In the rows, zero is written as 100.
runs of hidden systems:
run 1, U (11 x 26):
88 115 123 67 95 143 80 91 94 112 65 109 101 79 136 93 125 74 117 37 129 79 155 106 117 55
59 137 80 65 109 130 90 89 110 90 97 87 51 96 140 100 89 84 114 37 127 80 134 63 90 90
74 130 78 82 123 143 112 59 106 98 134 98 83 95 115 85 96 120 109 91 111 70 125 37 54 77
61 115 92 86 137 144 114 70 107 117 129 107 128 71 104 81 57 101 91 132 131 79 117 86 57 90
67 136 92 93 143 123 108 65 74 101 122 139 143 103 100 88 53 77 109 122 135 101 108 114 113 95
57 125 88 106 142 135 125 69 60 75 83 124 136 95 102 108 83 90 119 84 100 138 95 105 122 96
58 113 85 118 150 114 115 84 91 88 75 85 102 97 61 111 72 104 123 71 99 158 100 75 104 94
82 123 88 131 156 92 117 69 119 116 78 89 88 121 62 114 80 141 97 103 112 133 84 73 97 86
81 114 97 107 152 79 146 89 124 126 74 112 110 100 68 102 81 143 91 131 94 99 70 85 123 91
88 107 122 83 126 83 140 99 93 137 67 128 116 81 46 84 89 123 102 110 107 112 75 105 143 84
88 119 110 84 99 104 123 95 90 134 44 130 86 89 62 79 95 114 91 70 118 128 70 102 152 102
run 2, K (11 x 26):
75 91 74 75 43 129 90 114 122 120 78 115 64 133 80 75 63 66 80 82 151 75 114 122 84 125
138 125 97 101 79 69 106 77 105 116 86 155 85 163 83 94 136 118 94 108 114 59 87 102 146 78
148 65 118 87 42 96 95 124 120 97 55 99 117 54 93 99 141 86 88 100 98 91 131 100 125 88
100 113 81 94 89 103 81 94 131 97 92 83 56 94 76 89 106 98 111 67 117 88 147 25 93 83
121 107 81 144 107 102 99 75 145 95 85 91 96 126 138 126 132 135 74 115 89 73 106 82 77 89
101 93 118 102 109 77 70 129 135 112 112 96 110 50 150 92 99 96 86 122 80 64 112 83 117 125
101 141 112 94 119 109 62 82 83 93 123 83 74 74 155 94 102 90 107 58 122 116 119 89 103 95
85 112 77 105 97 136 119 79 84 66 109 114 100 102 150 103 125 118 96 88 59 99 72 87 90 123
108 89 113 99 116 87 103 104 73 81 158 100 136 69 104 93 111 103 120 135 57 100 94 81 95 105
89 92 96 107 108 120 76 100 76 80 139 70 115 96 105 106 69 65 114 99 115 133 121 116 65 104
68 108 68 108 108 103 109 97 87 76 122 117 93 159 107 110 71 90 109 106 94 92 76 120 95 122
run 3, Q (11 x 26):
111 136 92 124 117 151 110 33 113 103 69 99 98 106 141 110 137 144 77 76 113 96 111 79 72 62
71 105 106 99 168 75 128 103 131 111 127 97 117 94 105 111 104 138 120 130 56 50 102 56 99 75
91 115 146 67 155 83 99 98 67 132 140 82 117 83 104 101 68 93 118 104 133 108 99 151 93 60
53 134 97 83 117 125 103 90 103 125 70 131 84 112 144 90 64 95 79 76 131 85 74 136 124 125
82 104 121 71 89 108 119 104 77 110 87 161 119 103 104 78 138 107 122 80 64 58 88 96 156 92
73 80 126 92 122 138 130 90 75 120 59 104 138 86 44 93 103 111 121 76 93 133 107 112 99 61
64 132 79 127 142 106 104 66 107 104 73 112 89 164 75 119 83 106 115 72 125 106 109 96 115 75
111 110 110 121 136 61 118 95 117 111 75 129 133 138 116 130 119 114 103 124 90 68 99 131 148 67
92 100 123 65 131 70 123 130 112 118 55 98 121 62 75 114 75 83 111 101 125 106 113 122 150 71
105 146 90 60 99 105 127 70 94 109 55 124 70 105 88 101 93 94 93 70 166 109 103 102 137 67
106 123 86 94 108 107 151 63 120 114 58 155 117 105 86 95 127 136 85 125 102 65 88 75 135 72
run 4, F (11 x 26):
89 98 79 136 102 138 102 67 102 84 112 115 119 138 139 108 118 120 90 114 71 78 94 100 69 109
94 93 104 74 98 101 117 102 63 83 152 126 133 99 122 96 108 89 118 126 72 72 82 122 101 105
104 93 115 95 84 124 85 88 44 102 126 99 110 121 75 86 92 83 112 86 115 133 91 140 77 93
80 91 85 109 84 106 98 102 81 87 115 91 58 154 85 98 112 112 116 66 69 105 77 88 82 114
120 80 102 73 81 79 142 111 90 92 119 95 89 95 67 101 128 123 115 114 67 94 77 80 88 86
123 89 84 98 93 77 119 100 94 91 114 82 98 111 45 112 75 90 99 131 128 128 95 112 79 90
123 118 77 119 97 57 94 96 109 82 96 96 63 154 91 127 97 98 101 95 115 115 87 103 120 103
138 96 98 83 74 61 108 126 100 69 90 91 81 76 114 121 130 94 103 96 86 109 93 95 134 106
128 105 99 84 86 86 85 110 102 88 106 69 82 57 85 97 86 76 99 98 131 127 130 80 93 95
125 122 80 129 98 98 75 75 129 92 97 80 72 105 112 109 108 112 83 99 121 108 122 62 89 98
127 107 85 108 97 84 102 94 118 74 118 99 108 71 148 116 121 107 87 133 83 81 105 74 104 113
run 5, Q (11 x 26):
78 98 114 101 122 134 95 93 90 110 121 66 94 79 164 105 90 121 86 93 89 110 75 129 45 117
52 97 103 84 106 97 93 128 81 102 147 100 73 115 128 85 91 99 122 80 53 75 72 99 90 137
89 70 129 96 79 120 96 117 50 106 118 93 114 114 109 95 113 97 113 77 66 113 68 154 78 112
55 69 88 118 84 121 95 128 95 95 83 90 88 136 84 99 81 90 110 70 70 120 83 117 90 139
109 72 93 125 66 86 84 119 88 77 101 98 94 160 84 117 126 86 120 82 69 106 99 123 103 104
109 55 91 123 74 85 103 136 121 80 69 70 106 119 78 135 103 89 96 110 82 119 102 125 90 109
124 85 73 100 64 67 94 127 116 70 99 73 70 125 72 123 91 68 104 99 114 111 114 100 97 108
150 83 73 104 48 84 105 108 118 74 95 88 89 108 97 120 108 90 73 132 115 101 98 108 86 108
133 78 75 98 57 87 101 119 124 79 114 87 91 74 77 98 90 81 83 137 107 97 114 68 84 124
144 98 83 106 61 103 77 89 100 81 135 82 93 74 93 87 97 82 81 128 125 112 119 78 68 116
120 99 77 118 74 116 75 92 118 81 131 85 95 69 130 90 97 96 73 128 99 97 109 67 64 135
run 6, U (11 x 26):
112 99 119 101 113 64 73 137 124 99 69 62 100 39 125 120 82 78 90 92 115 133 117 111 131 111
143 137 113 88 112 45 82 93 84 89 133 88 62 104 122 110 129 108 113 84 103 106 91 83 127 81
113 97 114 76 95 102 119 111 94 99 120 70 77 51 141 101 122 135 88 100 66 104 63 90 73 114
115 90 110 84 78 79 79 115 83 111 157 87 80 84 79 67 80 93 94 123 106 104 87 89 77 128
127 103 105 126 75 112 75 80 78 105 129 121 112 112 132 81 110 102 76 121 99 102 77 126 90 132
87 76 98 119 86 97 80 126 90 75 120 107 126 95 123 100 101 74 108 111 59 102 101 113 112 141
112 79 124 129 97 96 58 109 80 97 122 80 115 117 96 105 115 87 120 87 83 121 118 118 87 91
100 88 97 123 105 84 83 117 110 93 104 69 86 138 133 131 99 102 94 92 88 103 89 135 77 110
107 78 90 99 94 74 113 118 103 75 131 84 97 136 99 126 118 104 117 120 68 78 91 108 81 92
122 61 109 92 73 97 112 117 98 100 108 76 114 109 86 118 111 99 96 121 96 97 98 140 63 84
127 85 83 94 59 77 99 120 102 80 102 94 95 126 101 119 90 72 91 119 120 96 97 142 98 109
run 7, F (11 x 26):
80 50 138 133 113 115 84 127 126 140 82 49 108 97 107 109 108 135 89 84 60 104 93 129 52 100
69 90 113 63 126 87 125 125 128 145 120 83 78 111 112 99 71 123 92 117 104 46 81 122 65 92
112 100 107 83 80 112 133 91 104 141 63 124 105 117 92 93 92 117 63 122 138 85 69 157 97 94
70 97 79 85 66 108 107 123 108 105 69 141 93 124 85 86 68 73 88 97 112 83 83 120 135 143
95 92 113 92 73 99 94 112 100 121 65 136 104 103 57 71 119 89 114 74 95 83 117 86 146 93
79 61 99 116 93 114 96 122 127 103 58 89 122 92 55 101 99 92 112 91 87 101 139 81 104 92
76 98 99 105 136 90 109 105 139 107 80 93 112 118 85 122 94 104 119 100 104 70 137 89 101 62
92 97 102 95 125 104 130 100 121 98 58 102 127 100 124 136 105 103 96 105 108 90 112 131 110 68
66 117 96 71 119 113 118 104 99 91 71 113 107 89 128 116 77 75 107 83 124 94 106 126 121 91
72 124 102 84 109 136 109 81 89 106 60 123 101 85 112 91 103 99 105 57 113 108 108 95 124 90
53 99 94 100 121 138 121 91 101 99 69 115 117 71 94 90 97 110 108 82 80 106 106 67 113 105
run 8, K (11 x 26):
102 93 104 109 111 80 119 110 79 84 100 96 108 111 105 123 111 113 108 102 68 126 58 130 119 110
98 80 116 76 98 88 109 130 78 99 115 73 96 75 71 98 88 96 113 97 90 129 85 106 92 106
98 103 92 99 96 106 105 87 83 107 116 82 77 125 69 96 81 107 99 95 120 122 83 107 65 96
107 88 95 113 82 95 108 104 103 116 102 117 101 129 85 93 90 110 80 128 99 96 69 125 94 119
118 92 120 95 82 77 78 118 93 120 100 109 102 101 75 85 96 86 102 103 113 102 100 118 126 106
104 101 99 100 71 110 88 100 92 103 77 100 76 122 84 97 109 91 103 61 113 115 105 104 106 96
108 86 94 105 78 96 115 103 115 104 85 106 86 121 83 98 129 120 99 96 79 82 90 85 102 96
122 81 120 103 93 85 88 113 117 117 104 84 102 85 90 95 115 107 94 110 98 85 116 92 91 85
96 106 97 105 91 112 73 98 119 112 100 91 78 102 113 91 91 94 90 88 121 88 120 93 84 103
101 116 97 111 100 102 90 90 108 103 100 119 92 122 132 99 119 111 92 96 93 76 94 96 110 109
114 96 117 95 92 97 89 109 93 98 106 106 115 73 123 95 125 95 104 100 82 89 108 96 114 99
run 9, S (11 x 26):
70 101 90 55 111 86 122 135 108 83 95 93 91 60 96 106 66 69 116 95 108 97 109 88 124 113
90 144 80 93 128 104 111 61 77 93 123 121 91 124 97 97 75 95 107 102 137 108 97 93 105 89
90 108 79 120 112 97 123 90 108 85 85 140 126 92 103 100 97 108 91 131 75 101 81 77 135 125
92 101 125 83 119 86 94 111 73 108 121 117 122 79 79 81 97 85 128 102 90 96 106 96 132 92
95 126 110 121 123 117 75 78 78 100 91 106 113 91 121 100 91 91 96 81 120 135 100 114 117 104
77 105 107 118 125 98 109 100 104 105 78 99 96 105 96 105 110 132 110 78 63 116 79 79 118 104
101 89 124 81 113 105 126 100 82 113 97 90 123 69 73 97 106 111 106 106 95 117 92 111 94 74
83 102 108 117 113 113 85 97 97 123 94 88 101 91 86 87 63 97 86 96 120 130 94 115 88 117
98 100 109 123 107 95 102 93 103 126 86 112 94 136 83 97 111 129 94 100 89 100 72 113 107 103
112 75 120 93 80 98 111 118 100 116 71 104 116 82 77 96 109 99 92 103 96 107 96 126 112 92
94 100 110 98 93 105 76 104 104 123 82 89 86 106 78 88 82 86 98 74 128 115 116 111 101 94
run 10, S (11 x 26):
76 102 119 119 117 116 49 109 60 105 122 85 120 102 122 93 47 52 102 87 127 150 98 165 96 133
82 105 87 147 112 87 100 95 90 91 74 104 73 180 99 126 121 131 110 61 60 128 54 116 122 114
123 57 112 78 77 86 157 128 87 81 59 87 124 70 41 124 130 101 115 103 72 131 93 111 113 70
95 96 102 101 114 96 75 109 99 113 105 61 93 84 41 96 39 63 103 97 162 151 134 102 78 96
111 125 79 162 133 71 92 69 135 119 86 105 88 167 86 123 90 136 75 127 116 107 83 99 103 98
135 78 123 82 87 44 131 137 129 120 69 113 117 72 86 108 123 118 88 139 80 71 81 112 146 94
118 123 124 55 84 87 70 111 85 128 98 98 75 64 91 73 72 62 98 76 168 113 122 115 125 90
95 148 71 129 104 122 92 52 123 110 57 125 61 128 115 91 107 127 75 72 131 103 99 62 114 105
94 84 105 85 100 108 145 98 129 113 76 127 125 68 80 86 136 135 100 122 63 49 108 54 116 79
84 99 134 68 116 128 79 102 89 137 125 103 136 50 110 66 68 71 103 111 137 82 138 115 86 88
60 134 98 133 127 130 66 75 102 126 95 121 90 142 155 88 84 113 86 75 107 89 85 119 100 122
run 11, C (11 x 26):
99 107 103 123 101 110 101 85 70 97 86 118 100 76 67 75 121 128 107 83 61 150 68 57 130 125
87 90 117 131 117 108 89 102 101 125 76 62 80 80 72 93 93 132 91 73 85 159 78 91 83 118
96 109 113 126 123 69 85 106 118 142 90 81 59 128 95 99 92 140 84 90 93 111 61 103 105 115
138 93 118 101 71 75 99 111 113 133 83 102 81 97 108 90 118 129 65 112 99 96 59 123 109 118
114 82 118 89 65 87 84 125 113 142 79 109 92 90 65 70 92 93 85 102 120 93 103 113 115 109
110 109 106 110 71 112 68 88 101 125 80 118 85 129 80 73 111 94 93 74 123 90 119 96 113 93
107 87 87 127 73 123 95 89 130 103 67 111 106 110 92 98 127 112 86 99 95 81 122 79 95 94
113 79 110 127 110 99 84 99 128 116 91 88 126 101 87 109 109 105 97 122 100 89 132 97 87 76
104 98 110 114 112 92 79 107 119 107 90 94 112 119 131 120 98 87 98 96 114 81 127 130 100 82
100 90 103 86 87 93 104 118 109 92 101 112 109 109 129 111 120 90 108 101 85 56 112 115 111 92
100 83 109 74 88 116 109 108 88 96 117 98 117 93 96 97 111 85 113 104 97 78 121 109 80 78
run 12, C (11 x 26):
108 92 121 98 125 69 108 111 92 110 124 68 96 97 71 110 96 120 114 108 83 117 83 98 84 83
105 115 96 88 100 89 100 101 99 108 102 79 68 110 118 107 78 98 84 92 131 114 78 126 89 108
109 110 87 81 83 78 117 107 106 98 103 124 82 103 95 90 98 102 90 113 98 82 78 86 128 118
124 97 106 90 76 107 96 95 84 102 99 104 105 64 74 80 106 94 94 101 115 121 103 90 105 98
81 110 91 112 106 110 81 97 110 106 85 99 87 102 89 88 82 93 100 79 116 110 118 81 105 103
110 111 94 124 106 94 93 85 111 98 98 99 93 108 113 104 126 120 94 97 81 96 99 73 107 97
109 83 114 107 101 97 98 112 119 108 96 79 110 70 107 106 103 111 89 114 94 103 104 103 89 102
92 104 119 98 112 85 74 115 102 125 114 94 95 108 111 92 86 92 104 93 107 90 108 116 108 99
102 103 99 95 77 111 95 98 94 100 104 116 92 112 129 93 118 99 95 91 94 80 93 105 104 109
94 77 100 97 82 115 104 105 100 105 107 107 116 89 82 88 105 98 99 114 86 88 106 91 88 106
95 99 101 117 107 111 84 86 91 106 112 97 109 115 90 95 87 92 105 103 112 111 111 106 85 95

runs to name:
run 13 (2 x 26):
106 126 115 119 105 120 73 73 59 88 89 131 134 73 123 81 118 82 109 79 99 135 108 103 145 107
71 108 114 123 136 115 86 91 91 98 82 97 107 81 101 93 119 117 124 54 60 130 105 62 123 97
 : S
run 14 (2 x 26):
122 112 88 131 89 103 93 83 85 85 94 87 81 89 107 103 108 121 78 94 88 155 62 91 99 133
106 111 102 95 108 65 91 110 95 99 144 95 77 73 100 84 92 109 104 114 79 107 78 64 112 128
 : F
run 15 (2 x 26):
83 89 122 96 135 113 137 98 129 146 96 90 121 107 135 117 90 145 75 137 98 58 72 149 55 80
71 107 104 67 101 111 130 104 91 131 92 135 112 120 123 96 59 91 75 121 134 74 59 177 104 117
 : F
run 16 (2 x 26):
97 92 86 110 97 105 110 103 136 92 72 114 122 77 116 106 101 100 83 125 94 84 115 87 114 110
114 108 106 80 105 90 98 98 92 86 120 97 105 72 86 98 104 83 120 100 108 101 127 70 107 75
 : Q
run 17 (2 x 26):
96 79 82 124 70 116 65 104 103 88 122 90 88 137 75 90 111 84 118 81 84 92 137 65 76 104
102 87 99 135 98 121 79 89 136 112 96 83 112 124 129 114 105 110 80 116 105 70 125 113 57 90
 : U
run 18 (2 x 26):
112 106 123 86 128 72 83 104 115 114 142 86 95 101 121 102 117 109 120 104 97 50 129 83 90 61
88 101 123 67 121 115 114 106 107 127 104 75 106 68 132 105 80 102 89 103 125 84 105 138 67 80
 : Q
run 19 (2 x 26):
116 97 95 107 87 111 102 95 148 130 73 105 113 59 106 84 76 109 46 149 131 87 102 97 89 126
108 111 125 122 113 76 51 101 107 134 96 134 129 91 93 74 92 76 100 110 120 90 131 105 155 101
 : C
run 20 (2 x 26):
89 71 108 92 68 134 98 110 101 112 96 109 112 95 106 78 113 98 92 95 81 76 105 104 79 109
89 92 97 104 77 110 71 107 104 107 105 110 100 119 96 84 85 71 104 91 116 84 127 107 97 107
 : U
run 21 (2 x 26):
75 90 93 97 100 110 90 109 84 88 122 83 92 119 92 106 74 77 116 88 104 114 104 116 77 109
101 91 84 114 78 109 93 103 95 76 105 109 102 133 126 112 104 88 94 102 89 94 88 124 94 122
 : Q
run 22 (2 x 26):
81 91 84 115 86 100 81 115 98 85 110 97 83 118 100 95 100 92 110 81 70 104 94 83 102 137
103 83 108 134 100 108 80 94 108 113 112 86 108 121 89 94 118 114 102 102 78 97 111 89 74 96
 : U
run 23 (2 x 26):
136 58 109 102 69 91 98 116 113 99 83 72 108 89 31 105 121 94 110 102 106 113 140 82 84 64
90 87 74 121 90 103 83 104 156 113 80 75 67 133 69 106 81 99 86 95 125 78 133 73 68 95
 : K
run 24 (2 x 26):
112 98 123 83 77 99 77 109 61 97 132 106 94 84 120 75 128 91 117 77 77 105 92 99 113 110
95 90 108 109 78 120 66 109 85 100 117 78 79 93 125 85 106 98 98 72 83 116 94 103 76 129
 : U
run 25 (2 x 26):
97 78 95 56 41 67 112 160 110 103 68 122 66 99 58 81 86 65 102 89 109 86 89 108 152 132
138 109 104 84 53 108 85 74 70 105 102 108 66 114 36 68 133 96 116 61 127 112 124 65 101 68
 : C
run 26 (2 x 26):
115 117 84 113 99 108 113 74 103 104 89 126 121 103 98 99 90 103 73 136 124 104 93 106 106 106
89 96 109 100 98 80 88 120 114 117 100 125 103 97 89 82 93 98 102 105 84 80 99 86 132 118
 : S
run 27 (2 x 26):
95 124 111 62 86 83 82 104 64 98 109 135 79 105 70 68 109 64 142 52 116 98 124 73 162 86
106 72 100 130 84 135 93 96 105 86 53 73 109 80 60 103 136 109 108 62 73 143 129 65 89 87
 : F
run 28 (2 x 26):
135 112 68 130 91 97 91 73 136 88 99 76 81 121 113 124 96 109 68 123 134 99 117 86 63 93
134 121 75 98 87 75 104 95 113 66 122 117 96 102 157 117 116 95 83 135 102 68 93 91 116 116
 : F
run 29 (2 x 26):
114 110 93 93 88 87 126 90 81 114 119 122 94 87 77 72 79 119 75 143 105 119 38 106 105 138
131 100 112 121 85 89 77 92 67 108 104 106 114 87 58 76 87 89 90 114 122 157 85 112 119 121
 : K
run 30 (2 x 26):
144 72 118 100 64 64 89 129 118 113 95 96 102 114 96 104 122 96 87 122 99 73 102 130 107 95
108 72 99 83 65 101 94 130 129 111 75 77 85 73 71 93 84 81 85 100 126 102 126 99 88 104
 : Q
run 31 (2 x 26):
115 65 106 144 113 100 93 98 100 105 137 62 131 109 66 108 92 113 95 141 89 126 100 109 38 96
92 101 88 131 108 70 42 121 120 96 138 72 80 123 121 109 55 70 90 112 120 105 111 111 87 138
 : Q
run 32 (2 x 26):
112 91 93 63 85 87 129 108 139 118 107 79 61 99 74 97 112 132 97 107 105 49 111 57 66 70
143 105 99 109 89 102 88 78 141 122 102 89 97 89 119 97 102 114 57 140 142 72 122 96 67 85
 : K
run 33 (2 x 26):
129 84 130 89 103 77 87 90 68 125 180 96 102 137 59 78 131 116 132 117 83 63 108 94 64 52
128 56 85 126 69 103 111 101 91 77 119 63 106 154 87 135 109 104 88 123 89 121 78 153 34 101
 : F
run 34 (2 x 26):
97 96 100 79 70 124 90 110 86 102 110 65 59 88 131 97 76 90 75 80 121 126 74 135 57 133
111 108 57 116 71 90 89 86 90 63 154 117 82 137 97 95 99 87 101 123 90 86 95 66 87 132
 : U
run 35 (2 x 26):
107 82 92 63 55 74 113 133 92 95 121 116 83 100 62 79 91 77 103 116 97 84 89 93 113 123
125 83 94 111 52 132 90 85 85 103 95 105 113 95 67 79 99 87 81 111 128 124 105 115 76 109
 : Q
